Small tables with named rows and columns. After each table, cells are looked up by row and column.

Gavori.csv
,Kenes,Sada,Rigul,Tur,Bitu,Kem,Vorilef,Tiribuz,Zosinor,Zimuro
Lafet,66.9,65.3,69.1,84.3,37.5,77.0,70.7,76.1,66.9,37.9
Tola,44.0,54.2,29.8,33.0,87.6,69.6,61.7,69.0,52.0,52.3
Kigabo,43.8,54.8,37.0,82.4,50.0,76.1,89.9,69.5,67.0,62.7
Dubabat,35.3,52.9,60.4,77.2,28.2,53.4,45.2,48.2,85.3,62.4
Zosokaz,71.8,64.6,96.6,54.6,47.3,50.4,31.7,68.8,45.7,43.8
Vifat,67.9,53.6,62.3,77.5,50.9,43.2,76.6,37.0,55.6,92.4
Bubep,28.1,53.4,44.0,40.1,60.9,68.5,30.7,75.7,52.6,51.0
Sem,36.9,53.3,37.6,79.4,60.9,75.9,76.5,76.3,48.2,72.0
Sug,56.6,58.7,56.8,24.0,60.6,45.2,31.9,45.4,70.6,35.9
Kepebem,75.5,64.0,60.3,23.7,72.4,51.2,43.2,54.4,58.2,29.6
Bitomo,53.9,58.5,72.7,93.3,26.9,64.0,60.4,55.0,76.1,56.6
Sopoz,33.0,51.2,64.9,55.0,54.9,47.5,28.3,61.4,40.3,82.2
Barif,66.6,64.8,84.7,85.9,30.3,66.6,53.5,69.0,66.5,43.9
Novimi,50.2,51.7,70.7,73.1,42.6,40.6,48.3,38.1,54.3,92.9

Zosinor of Lafet is 66.9
Bitu of Barif is 30.3
Rigul of Dubabat is 60.4
Zosinor of Barif is 66.5
Tiribuz of Kepebem is 54.4
Kenes of Tola is 44.0
Vorilef of Kigabo is 89.9
Bitu of Lafet is 37.5
Kenes of Bitomo is 53.9
Kem of Kepebem is 51.2
Kenes of Barif is 66.6
Tur of Kepebem is 23.7
Zimuro of Tola is 52.3
Tiribuz of Sem is 76.3
Tur of Dubabat is 77.2

Table Kili
	Diz	Ratir	Neb	Fufu	Tarak	Zelogo	Bovo
Mor	77	13	21	18	35	75	37
Por	27	31	12	10	-7	29	-11
Zope	68	-16	-2	5	14	70	20
Fibo	79	4	22	20	49	78	50
Sif	52	-26	-19	-7	-17	52	-9
Geter	-3	14	-16	-12	-59	2	-60
Pak	85	-26	0	7	29	83	37
Basa	11	-7	-25	-15	-55	17	-52
Babudeg	52	12	10	9	9	51	10
Fuv	61	19	17	13	18	54	20
Boforez	57	37	32	22	33	56	30
Rebabat	25	7	-7	-2	-25	32	-26
Muka	53	0	4	6	9	51	12
Gul	47	42	33	24	29	48	23

Tarak of Pak = 29
Bovo of Por = -11
Fufu of Pak = 7
Neb of Basa = -25
Fufu of Boforez = 22
Diz of Fibo = 79
Zelogo of Pak = 83
Fufu of Mor = 18
Zelogo of Rebabat = 32
Diz of Pak = 85
Tarak of Babudeg = 9
Fufu of Gul = 24
Ratir of Mor = 13
Zelogo of Boforez = 56
Neb of Gul = 33
Bovo of Rebabat = -26
Neb of Babudeg = 10
Neb of Boforez = 32
Row with the largest Bovo: Fibo

Fer.tsv
	Bado	Rilaf	Doda	Libizi	Lig	Miz	Simivu	Zimafa
Rirav	67.473	64.162	69.805	68.856	73.486	52.971	12.075	52.573
Tirep	57.347	63.867	44.421	57.122	60.157	45.822	92.885	73.156
Vup	69.964	50.398	45.999	71.601	76.930	73.765	75.240	57.169
Kip	59.545	78.525	69.895	35.276	73.800	58.047	66.010	70.285
Bal	50.707	59.643	69.998	98.402	61.847	56.499	39.210	63.027
Tigu	62.357	56.592	52.617	48.080	60.716	57.912	53.388	52.836

Bal, Lig => 61.847
Vup, Libizi => 71.601
Bal, Doda => 69.998
Vup, Simivu => 75.240
Tirep, Lig => 60.157
Bal, Simivu => 39.210
Rirav, Simivu => 12.075
Tigu, Miz => 57.912

Table Turu
         Kinor   Maz  Geze
Govaze      45   -52  -280
Kol         92  -146  -142
Nurori     110  -147  -388
Sitolil    178  -181   849
Fodi       115  -184  -651
Vobuger    171  -206   -89
Puzutuf     97  -126    33

Govaze, Kinor => 45
Puzutuf, Maz => -126
Sitolil, Maz => -181
Sitolil, Geze => 849
Vobuger, Geze => -89
Vobuger, Kinor => 171

Minab:
          Vom   Vul  Zani  Vosu  Gopeveg
Pidom     2.9   3.5  -3.4   0.2      0.9
Zibab     5.3  -3.7   7.7  -1.2      5.0
Bename    5.0  -5.0   8.1  -2.3      6.3
Logovus   5.7  -5.2   7.8  -3.3      5.6
Vedag    -3.2   6.0  -4.6   3.5     -2.6
Kesa      6.9  -4.4   6.2  -3.0      6.8
Sagemi    5.6  -4.6   8.5  -4.2      6.5

Vul of Logovus = -5.2
Vul of Pidom = 3.5
Zani of Vedag = -4.6
Gopeveg of Kesa = 6.8
Vom of Logovus = 5.7
Vom of Pidom = 2.9
Gopeveg of Zibab = 5.0
Gopeveg of Vedag = -2.6
Gopeveg of Bename = 6.3
Vom of Zibab = 5.3
Zani of Logovus = 7.8
Vosu of Zibab = -1.2
Vul of Sagemi = -4.6
Gopeveg of Logovus = 5.6
Row with the largest Zani: Sagemi

Bodobo:
,Sivipa,Kosuse,Bili,Nufu,Zefid,Lupogev,Dun,Zafa
Fopagum,61.884,91.413,69.361,74.501,61.363,45.379,31.207,33.435
Visi,71.930,80.588,66.389,62.346,53.507,52.897,17.737,42.708
Geti,63.399,70.337,61.585,45.257,59.719,59.106,29.292,41.385
Sut,90.508,83.732,80.531,49.452,52.165,70.990,14.795,43.926

What is the Zefid of Geti in Bodobo? 59.719
What is the Dun of Fopagum in Bodobo? 31.207
What is the Sivipa of Sut in Bodobo? 90.508
What is the Zefid of Sut in Bodobo? 52.165
What is the Kosuse of Sut in Bodobo? 83.732
What is the Lupogev of Geti in Bodobo? 59.106
What is the Zafa of Fopagum in Bodobo? 33.435
What is the Bili of Fopagum in Bodobo? 69.361
What is the Kosuse of Geti in Bodobo? 70.337

Fug =
cols = Nuzuf, Nor, Debegas, Tarin, Vok, Peza, Teb, Losot
Sosedem: [99, 451, 794, 531, 411, 659, 499, 433]
Gilumi: [361, 154, 538, 553, 363, 423, 587, 520]
Lemonif: [444, 321, 529, 520, 450, 563, 558, 474]
Fumir: [716, 307, 329, 491, 462, 176, 509, 470]
Vova: [733, 262, 217, 486, 558, 196, 479, 408]

What is the Vok of Fumir in Fug?
462
What is the Nor of Fumir in Fug?
307
What is the Losot of Sosedem in Fug?
433
What is the Nuzuf of Lemonif in Fug?
444
What is the Nuzuf of Fumir in Fug?
716
What is the Debegas of Gilumi in Fug?
538
What is the Teb of Vova in Fug?
479
What is the Teb of Sosedem in Fug?
499
What is the Peza of Lemonif in Fug?
563
What is the Nor of Gilumi in Fug?
154
What is the Tarin of Gilumi in Fug?
553
What is the Teb of Lemonif in Fug?
558

Nov.csv
,Gil,Bog,Lel,Rumag,Vazu,Tavam,Defo
Kisu,181,191,184,86,98,138,162
Setul,110,150,72,158,94,210,172
Lonod,62,144,103,145,121,223,125
Dufa,126,205,101,105,149,61,136
Ginuza,78,129,151,94,193,154,87
Dudame,147,117,119,88,206,152,149
Gegotur,115,152,173,89,154,110,98
Rusisu,151,121,67,153,109,17,134
Bove,158,178,132,83,169,93,149

Defo of Gegotur: 98
Bog of Kisu: 191
Gil of Dudame: 147
Bog of Lonod: 144
Bog of Ginuza: 129
Lel of Ginuza: 151
Gil of Kisu: 181
Bog of Gegotur: 152
Gil of Gegotur: 115
Bog of Dudame: 117
Rumag of Ginuza: 94
Gil of Lonod: 62
Bog of Dufa: 205
Defo of Bove: 149

